In the data rows, zero lies at 4.5, halfway between 4 and 5.
Each pair is two rows. How far apart are they, by a hidden measure? 0 means very close, and 20 very far. Two or three weighted sums of its numbers give each row a place; it is the straight-line distance between the places.
np.array([3, 6, 7, 7, 5, 3, 3, 8, 4, 2])
np.array([6, 4, 7, 9, 6, 5, 5, 4, 7, 5]) -> 12
np.array([2, 4, 3, 4, 7, 5, 4, 5, 4, 6])
np.array([4, 4, 5, 3, 3, 6, 7, 8, 7, 4]) -> 6
np.array([4, 3, 5, 1, 5, 3, 5, 7, 4, 5])
np.array([3, 4, 5, 8, 4, 7, 2, 5, 5, 5]) -> 17
np.array([3, 5, 5, 6, 5, 4, 6, 5, 6, 3])
np.array([3, 3, 2, 7, 8, 3, 3, 5, 3, 3]) -> 9
np.array([6, 5, 7, 3, 4, 5, 5, 4, 3, 4])
np.array([6, 2, 3, 4, 5, 6, 4, 2, 4, 5]) -> 5
np.array([4, 7, 3, 4, 4, 4, 4, 4, 4, 5])
np.array([6, 6, 5, 4, 2, 5, 6, 7, 4, 4]) -> 8
np.array([6, 1, 7, 4, 3, 4, 4, 6, 5, 3])
np.array([2, 4, 4, 8, 4, 4, 5, 3, 5, 7]) -> 11
np.array([4, 3, 3, 1, 4, 4, 3, 3, 3, 2])
np.array([4, 3, 5, 3, 6, 4, 4, 5, 7, 5]) -> 5
np.array([4, 4, 3, 3, 2, 5, 5, 4, 5, 5])
np.array([2, 7, 3, 9, 8, 2, 5, 7, 4, 3]) -> 16
np.array([2, 5, 2, 7, 1, 4, 6, 3, 4, 5])
np.array([4, 5, 2, 6, 3, 3, 9, 2, 5, 7]) -> 7
np.array([3, 4, 5, 4, 3, 5, 6, 6, 7, 5])
np.array([5, 7, 4, 4, 3, 4, 5, 7, 1, 7]) -> 11
np.array([5, 9, 5, 2, 9, 2, 0, 2, 3, 5])
np.array([5, 5, 5, 5, 6, 6, 5, 5, 4, 2]) -> 14
np.array([0, 7, 5, 3, 5, 6, 6, 6, 7, 7])
np.array([3, 4, 5, 2, 7, 4, 5, 5, 4, 0]) -> 11
np.array([3, 5, 0, 6, 8, 2, 3, 6, 3, 4])
np.array([4, 5, 4, 4, 7, 2, 4, 5, 6, 6]) -> 9
np.array([6, 5, 4, 4, 4, 5, 6, 7, 4, 3])
np.array([6, 4, 4, 2, 5, 3, 6, 5, 3, 6]) -> 11
np.array([3, 5, 2, 3, 2, 3, 7, 8, 4, 3])
np.array([4, 5, 3, 6, 5, 4, 4, 5, 3, 5]) -> 4
np.array([7, 4, 5, 4, 3, 6, 2, 1, 4, 5])
np.array([4, 6, 5, 6, 3, 5, 3, 1, 2, 7]) -> 3
np.array([6, 5, 6, 6, 2, 6, 2, 3, 5, 4])
np.array([4, 4, 2, 2, 7, 3, 5, 6, 3, 5]) -> 17
np.array([2, 4, 4, 2, 5, 6, 2, 5, 4, 6])
np.array([7, 5, 6, 2, 4, 5, 3, 3, 5, 4]) -> 15
np.array([3, 3, 3, 7, 4, 7, 7, 3, 9, 5])
np.array([3, 4, 6, 4, 1, 8, 4, 5, 6, 9]) -> 15
np.array([3, 2, 5, 5, 6, 3, 5, 4, 5, 7])
np.array([5, 5, 4, 6, 3, 5, 5, 3, 4, 6]) -> 14
np.array([4, 3, 6, 4, 4, 5, 4, 8, 6, 4])
np.array([7, 5, 5, 3, 3, 4, 6, 5, 6, 4]) -> 13
np.array([7, 6, 6, 6, 4, 5, 5, 5, 3, 4])
np.array([4, 4, 4, 4, 3, 6, 3, 5, 6, 6]) -> 14
np.array([5, 2, 6, 6, 3, 6, 6, 4, 4, 5])
np.array([3, 1, 5, 8, 8, 5, 4, 6, 7, 4]) -> 5
np.array([1, 6, 4, 4, 5, 6, 5, 5, 4, 6])
np.array([2, 7, 3, 4, 7, 4, 5, 5, 4, 5]) -> 7
np.array([2, 6, 2, 6, 5, 6, 8, 5, 7, 5])
np.array([7, 4, 4, 4, 6, 4, 3, 4, 3, 4]) -> 11
np.array([3, 6, 4, 3, 5, 5, 3, 3, 3, 4])
np.array([3, 6, 3, 2, 3, 5, 5, 2, 5, 6]) -> 8
np.array([4, 3, 2, 7, 5, 3, 7, 5, 3, 5])
np.array([3, 4, 4, 3, 4, 5, 5, 4, 5, 3]) -> 8
np.array([5, 6, 4, 5, 7, 2, 3, 5, 0, 6])
np.array([2, 5, 4, 5, 9, 5, 1, 3, 6, 5]) -> 8
np.array([4, 4, 5, 3, 3, 4, 6, 6, 6, 4])
np.array([5, 4, 5, 6, 6, 3, 6, 4, 2, 2]) -> 9
np.array([5, 4, 4, 3, 3, 4, 5, 5, 6, 4])
np.array([4, 5, 3, 7, 3, 5, 6, 4, 4, 6]) -> 8
np.array([2, 4, 3, 7, 5, 3, 4, 6, 4, 5])
np.array([2, 4, 4, 6, 6, 5, 6, 6, 4, 3]) -> 2
np.array([7, 6, 6, 4, 4, 5, 2, 2, 5, 3])
np.array([5, 5, 7, 6, 3, 6, 7, 5, 6, 2]) -> 8
np.array([6, 3, 5, 2, 5, 4, 1, 1, 5, 7])
np.array([4, 6, 5, 4, 6, 4, 3, 4, 6, 6]) -> 8
np.array([6, 4, 4, 6, 7, 2, 6, 8, 5, 5])
np.array([2, 5, 4, 7, 4, 3, 5, 7, 5, 7]) -> 7
np.array([5, 6, 4, 5, 2, 6, 4, 3, 5, 7])
np.array([3, 3, 5, 5, 4, 4, 3, 7, 4, 1]) -> 12
np.array([4, 4, 3, 5, 4, 5, 3, 2, 6, 4])
np.array([5, 4, 4, 4, 4, 4, 5, 3, 4, 6]) -> 5
np.array([3, 6, 6, 3, 1, 6, 7, 8, 7, 2])
np.array([6, 7, 6, 5, 5, 5, 3, 6, 3, 5]) -> 7
np.array([3, 6, 5, 5, 2, 6, 6, 4, 2, 6])
np.array([4, 5, 5, 4, 5, 5, 1, 2, 4, 8]) -> 8
np.array([3, 4, 4, 1, 5, 3, 3, 5, 4, 4])
np.array([6, 5, 5, 3, 1, 5, 5, 4, 4, 5]) -> 13
np.array([6, 5, 5, 3, 4, 4, 6, 6, 2, 2])
np.array([2, 5, 3, 8, 3, 6, 7, 1, 4, 8]) -> 18
np.array([5, 6, 6, 4, 4, 3, 3, 4, 4, 4])
np.array([5, 3, 6, 5, 3, 6, 5, 5, 8, 4]) -> 8
np.array([7, 3, 6, 5, 2, 5, 5, 4, 4, 5])
np.array([3, 6, 3, 4, 7, 3, 4, 5, 4, 5]) -> 10
np.array([5, 5, 4, 6, 4, 4, 6, 4, 5, 4])
np.array([2, 5, 5, 3, 2, 4, 5, 3, 3, 6]) -> 13
np.array([2, 7, 6, 5, 4, 3, 5, 7, 2, 5])
np.array([5, 5, 6, 5, 4, 5, 5, 5, 5, 5]) -> 5
np.array([4, 5, 5, 5, 8, 4, 5, 6, 2, 2])
np.array([4, 4, 3, 5, 5, 5, 6, 4, 7, 4]) -> 12
np.array([5, 2, 3, 5, 1, 5, 5, 5, 2, 5])
np.array([1, 4, 4, 4, 4, 3, 4, 6, 4, 0]) -> 12
np.array([6, 4, 5, 5, 5, 7, 4, 1, 4, 6])
np.array([7, 3, 3, 3, 6, 5, 4, 2, 5, 3]) -> 7
np.array([3, 7, 6, 7, 4, 5, 4, 4, 4, 6])
np.array([6, 6, 5, 5, 3, 6, 7, 5, 6, 7]) -> 3
np.array([4, 6, 3, 2, 5, 5, 5, 5, 4, 6])
np.array([4, 4, 4, 5, 4, 5, 6, 6, 3, 4]) -> 7
np.array([4, 4, 5, 5, 6, 5, 5, 4, 7, 8])
np.array([3, 5, 7, 7, 5, 5, 3, 5, 4, 7]) -> 8
np.array([1, 5, 3, 3, 5, 3, 5, 5, 4, 6])
np.array([6, 6, 3, 5, 5, 4, 6, 2, 2, 4]) -> 17
np.array([9, 6, 8, 1, 5, 5, 6, 2, 1, 3])
np.array([4, 5, 6, 5, 8, 3, 6, 6, 5, 1]) -> 3
np.array([4, 3, 5, 4, 5, 5, 4, 4, 5, 3])
np.array([5, 3, 6, 6, 5, 4, 6, 6, 3, 2]) -> 8
np.array([5, 4, 7, 2, 4, 4, 1, 4, 5, 3])
np.array([4, 6, 4, 4, 3, 4, 5, 6, 7, 6]) -> 8
np.array([5, 3, 3, 3, 6, 4, 3, 6, 5, 3])
np.array([6, 3, 7, 3, 4, 5, 4, 4, 1, 3]) -> 4
np.array([5, 5, 4, 5, 4, 4, 1, 2, 7, 6])
np.array([6, 5, 3, 2, 3, 5, 5, 3, 2, 3]) -> 4
np.array([5, 5, 4, 8, 7, 4, 5, 4, 4, 6])
np.array([2, 7, 5, 4, 2, 6, 5, 3, 5, 6]) -> 9
np.array([7, 4, 9, 4, 3, 5, 3, 3, 3, 3])
np.array([4, 5, 3, 3, 5, 4, 4, 4, 5, 4]) -> 6
np.array([5, 4, 7, 5, 3, 5, 3, 4, 3, 4])
np.array([4, 4, 4, 6, 8, 3, 4, 3, 6, 6]) -> 8
np.array([4, 5, 4, 2, 5, 3, 1, 2, 5, 3])
np.array([5, 7, 4, 6, 3, 6, 3, 4, 3, 7]) -> 17
np.array([1, 5, 2, 3, 7, 2, 1, 9, 4, 3])
np.array([4, 5, 5, 6, 4, 4, 4, 5, 3, 7]) -> 16
np.array([6, 4, 8, 4, 2, 5, 4, 4, 4, 4])
np.array([4, 4, 3, 5, 6, 3, 3, 4, 4, 5]) -> 5
np.array([6, 6, 4, 4, 3, 4, 6, 3, 1, 4])
np.array([3, 4, 4, 7, 6, 4, 2, 4, 4, 4]) -> 6
np.array([3, 7, 4, 4, 7, 2, 4, 5, 2, 6])
np.array([5, 5, 2, 3, 6, 2, 3, 4, 4, 3]) -> 5
np.array([6, 4, 4, 5, 5, 5, 6, 2, 9, 6])
np.array([5, 6, 1, 6, 3, 5, 5, 4, 5, 6]) -> 10
np.array([4, 4, 5, 3, 4, 5, 7, 7, 6, 3])
np.array([4, 5, 5, 5, 5, 4, 5, 3, 4, 5]) -> 7
np.array([6, 6, 4, 3, 5, 3, 4, 4, 2, 5])
np.array([4, 5, 3, 5, 5, 3, 3, 4, 3, 6]) -> 4
np.array([3, 4, 2, 4, 5, 5, 5, 4, 6, 5])
np.array([4, 5, 3, 5, 7, 4, 6, 3, 3, 1]) -> 11
np.array([5, 4, 5, 5, 3, 5, 2, 2, 3, 7])
np.array([5, 2, 3, 8, 4, 4, 3, 3, 5, 5]) -> 5
np.array([4, 5, 4, 3, 5, 4, 6, 5, 4, 2])
np.array([6, 7, 6, 5, 5, 5, 6, 5, 6, 5]) -> 8
np.array([5, 4, 6, 7, 4, 6, 3, 5, 6, 5])
np.array([2, 6, 3, 6, 3, 4, 7, 5, 3, 5]) -> 6
np.array([5, 2, 6, 3, 7, 4, 4, 3, 6, 6])
np.array([2, 8, 3, 5, 3, 6, 6, 8, 6, 3]) -> 18
np.array([3, 3, 3, 6, 6, 3, 3, 5, 7, 7])
np.array([3, 6, 4, 5, 4, 4, 5, 7, 2, 3]) -> 11
np.array([1, 5, 2, 2, 5, 4, 7, 7, 4, 5])
np.array([4, 3, 5, 4, 3, 3, 8, 7, 5, 3]) -> 8
np.array([6, 7, 4, 4, 6, 5, 5, 2, 3, 4])
np.array([4, 4, 7, 4, 3, 5, 7, 5, 5, 2]) -> 9
np.array([3, 5, 5, 8, 6, 3, 1, 5, 3, 4])
np.array([6, 4, 3, 5, 3, 5, 6, 2, 6, 5]) -> 14
np.array([3, 5, 2, 7, 5, 5, 3, 5, 5, 5])
np.array([5, 5, 3, 3, 8, 1, 4, 4, 3, 6]) -> 12
np.array([6, 5, 4, 3, 5, 4, 4, 6, 3, 2])
np.array([4, 6, 5, 4, 3, 5, 8, 6, 5, 1]) -> 9
np.array([6, 5, 7, 3, 2, 6, 4, 2, 5, 8])
np.array([2, 3, 6, 4, 2, 5, 3, 5, 7, 6]) -> 7
np.array([7, 5, 6, 2, 4, 5, 5, 7, 6, 6])
np.array([4, 4, 5, 6, 6, 4, 3, 4, 3, 1]) -> 10
np.array([4, 2, 6, 5, 3, 4, 4, 6, 7, 5])
np.array([2, 5, 2, 6, 6, 5, 4, 5, 6, 7]) -> 4
np.array([6, 4, 4, 4, 4, 5, 7, 3, 5, 4])
np.array([3, 3, 4, 7, 6, 4, 5, 6, 8, 4]) -> 6
np.array([4, 2, 5, 5, 6, 4, 4, 7, 5, 2])
np.array([3, 7, 3, 3, 6, 3, 1, 4, 0, 2]) -> 11
np.array([5, 7, 3, 0, 3, 6, 4, 3, 4, 6])
np.array([7, 4, 5, 2, 6, 3, 6, 6, 4, 3]) -> 6
np.array([5, 6, 6, 6, 3, 5, 3, 6, 3, 5])
np.array([2, 3, 5, 7, 4, 5, 5, 7, 4, 3]) -> 6
np.array([6, 5, 7, 2, 5, 5, 2, 5, 5, 3])
np.array([3, 4, 7, 5, 5, 6, 6, 2, 7, 8]) -> 18
np.array([2, 6, 3, 7, 5, 5, 8, 6, 5, 3])
np.array([5, 4, 4, 4, 6, 4, 4, 5, 5, 6]) -> 11
np.array([8, 4, 6, 7, 2, 5, 3, 2, 6, 5])
np.array([4, 4, 7, 5, 3, 6, 6, 9, 6, 2]) -> 14
np.array([7, 5, 5, 4, 4, 5, 4, 2, 5, 6])
np.array([7, 4, 7, 4, 2, 4, 4, 4, 6, 5]) -> 3
np.array([5, 1, 4, 5, 4, 6, 3, 5, 5, 3])
np.array([4, 4, 4, 5, 4, 4, 7, 9, 6, 6]) -> 4
np.array([5, 6, 5, 3, 6, 3, 2, 3, 6, 4])
np.array([6, 4, 4, 4, 6, 3, 4, 3, 6, 4]) -> 4
np.array([4, 4, 4, 6, 4, 5, 4, 6, 4, 4])
np.array([3, 4, 2, 7, 5, 4, 5, 6, 6, 3]) -> 5
np.array([8, 1, 6, 8, 7, 5, 8, 3, 9, 4])
np.array([4, 4, 6, 6, 3, 5, 3, 5, 6, 4]) -> 11
np.array([4, 6, 5, 4, 4, 5, 5, 4, 3, 4])
np.array([6, 5, 8, 5, 2, 6, 6, 5, 5, 5]) -> 7
np.array([4, 6, 5, 5, 3, 5, 6, 3, 7, 8])
np.array([2, 4, 4, 5, 5, 6, 7, 8, 6, 1]) -> 14
np.array([7, 4, 7, 5, 3, 7, 6, 5, 6, 6])
np.array([2, 2, 3, 6, 5, 3, 3, 6, 5, 4]) -> 10
np.array([4, 4, 5, 3, 5, 3, 4, 5, 3, 4])
np.array([6, 4, 6, 4, 4, 4, 7, 5, 4, 5]) -> 7
np.array([4, 3, 5, 5, 4, 6, 2, 2, 5, 5])
np.array([6, 4, 4, 6, 5, 3, 4, 1, 4, 8]) -> 6
np.array([5, 3, 3, 4, 6, 2, 7, 1, 5, 4])
np.array([5, 5, 3, 5, 4, 4, 7, 6, 5, 7]) -> 16
np.array([3, 4, 5, 5, 8, 6, 3, 5, 7, 6])
np.array([4, 4, 6, 1, 4, 4, 8, 6, 6, 3]) -> 6
np.array([5, 5, 4, 1, 6, 2, 4, 5, 3, 4])
np.array([2, 4, 4, 8, 6, 4, 6, 4, 7, 4]) -> 15
np.array([5, 6, 4, 6, 4, 5, 4, 2, 4, 7])
np.array([7, 4, 5, 4, 3, 5, 5, 2, 2, 4]) -> 3
np.array([5, 5, 5, 3, 6, 3, 5, 6, 1, 2])
np.array([1, 2, 4, 7, 5, 6, 5, 6, 8, 5]) -> 14
np.array([5, 4, 5, 3, 4, 5, 5, 4, 5, 3])
np.array([4, 6, 4, 5, 4, 4, 5, 4, 2, 5]) -> 4
np.array([9, 5, 3, 0, 3, 4, 2, 2, 1, 2])
np.array([5, 3, 3, 6, 6, 4, 3, 4, 7, 4]) -> 9
np.array([5, 5, 4, 4, 2, 6, 4, 3, 6, 7])
np.array([2, 4, 3, 7, 5, 5, 6, 6, 4, 4]) -> 7
np.array([4, 5, 5, 3, 2, 6, 8, 8, 4, 3])
np.array([5, 7, 5, 3, 5, 4, 2, 5, 3, 1]) -> 14
np.array([3, 3, 5, 8, 3, 5, 5, 3, 4, 7])
np.array([3, 5, 5, 3, 2, 3, 5, 4, 7, 4]) -> 12
np.array([4, 3, 5, 4, 4, 5, 4, 3, 5, 5])
np.array([6, 3, 5, 5, 5, 5, 2, 4, 4, 4]) -> 9
np.array([5, 4, 4, 3, 3, 4, 6, 6, 4, 5])
np.array([3, 5, 4, 4, 7, 4, 4, 4, 8, 3]) -> 11
np.array([3, 3, 4, 4, 7, 5, 3, 5, 6, 3])
np.array([5, 5, 7, 3, 3, 3, 5, 5, 1, 1]) -> 7
np.array([7, 4, 5, 4, 3, 5, 7, 5, 3, 5])
np.array([3, 5, 6, 8, 4, 6, 6, 6, 5, 3]) -> 6
